The same turns and mirrors carry the whole set onto itself, and each row onto the other rows of its family. Which rows share a family with each named row? Give them in list order.
These 18 rows form 3 families of 6 rows each.
U: | -.41 |  .29 |  .05 | -.16 |  .51 |  .12 | -.11 | -.41 |  .04 | -.02 | -.15 | -.09 |  .34 | -.20 |  .02 | -.27 |
Z: |  .33 | -.08 | -.37 | -.09 |  .43 | -.40 |  .03 | -.13 |  .05 |  .11 |  .08 | -.02 | -.02 | -.04 | -.30 | -.12 |
K: | -.52 |  .28 |  .04 | -.09 |  .39 |  .23 | -.15 | -.38 | -.05 |  .01 | -.13 | -.15 |  .34 | -.25 |  .08 | -.24 |
A: | -.31 | -.07 | -.15 | -.41 |  .15 |  .52 | -.02 |  .33 |  .26 |  .11 | -.12 |  .08 |  .41 |  .08 |  .47 |  .25 |
L: |  .45 |  .07 |  .02 | -.07 | -.11 | -.23 |  .24 |  .24 |  .20 | -.22 | -.14 | -.52 |  .06 |  .41 |  .25 |  .19 |
P: | -.21 | -.03 | -.13 | -.44 |  .26 |  .44 |  .00 |  .33 |  .28 |  .13 | -.10 |  .01 |  .46 |  .24 |  .45 |  .26 |
V: |  .46 |  .02 | -.04 | -.15 | -.01 | -.15 |  .29 |  .18 |  .26 | -.20 | -.07 | -.53 |  .01 |  .45 |  .24 |  .15 |
N: | -.17 |  .00 |  .12 |  .32 | -.59 |  .01 | -.11 | -.21 | -.09 | -.17 | -.18 | -.52 | -.14 | -.08 |  .34 | -.07 |
J: |  .45 |  .14 | -.02 | -.16 |  .07 | -.19 |  .25 |  .21 |  .28 | -.21 | -.15 | -.47 |  .10 |  .40 |  .32 |  .20 |
Q: | -.33 |  .05 |  .15 |  .27 | -.58 |  .11 | -.09 | -.24 | -.12 | -.19 | -.23 | -.43 | -.07 | -.11 |  .32 | -.12 |
S: | -.21 |  .02 | -.12 | -.42 |  .21 |  .52 | -.01 |  .34 |  .29 |  .16 | -.01 |  .08 |  .46 |  .14 |  .46 |  .12 |
C: | -.23 | -.50 | -.40 |  .05 | -.40 |  .22 | -.22 |  .18 | -.03 |  .31 |  .07 |  .19 | -.17 | -.18 |  .24 |  .12 |
T: | -.08 | -.55 | -.42 |  .06 | -.46 |  .08 | -.20 |  .17 | -.02 |  .24 |  .05 |  .16 | -.19 | -.20 |  .14 |  .09 |
F: | -.27 | -.01 |  .17 |  .19 | -.60 |  .10 | -.19 | -.21 | -.15 | -.21 | -.19 | -.46 | -.16 | -.06 |  .29 | -.01 |
E: |  .36 | -.16 | -.33 | -.03 |  .31 | -.45 |  .03 | -.08 |  .05 |  .15 |  .10 | -.01 | -.15 | -.12 | -.24 | -.13 |
Y: | -.52 |  .35 |  .10 | -.15 |  .40 |  .12 | -.10 | -.35 |  .05 | -.01 | -.12 | -.08 |  .38 | -.21 |  .00 | -.16 |
B: | -.15 | -.52 | -.37 |  .12 | -.41 |  .13 | -.29 |  .20 | -.08 |  .23 |  .01 |  .22 | -.17 | -.18 |  .25 |  .01 |
W: |  .29 | -.16 | -.34 |  .04 |  .39 | -.50 |  .10 | -.11 |  .10 |  .06 |  .04 |  .00 | -.09 | -.03 | -.24 | -.12 |

Which other rows belong to the same family as J? Z, K, A, N, T
Which other rows belong to the same family as E? U, L, P, Q, C

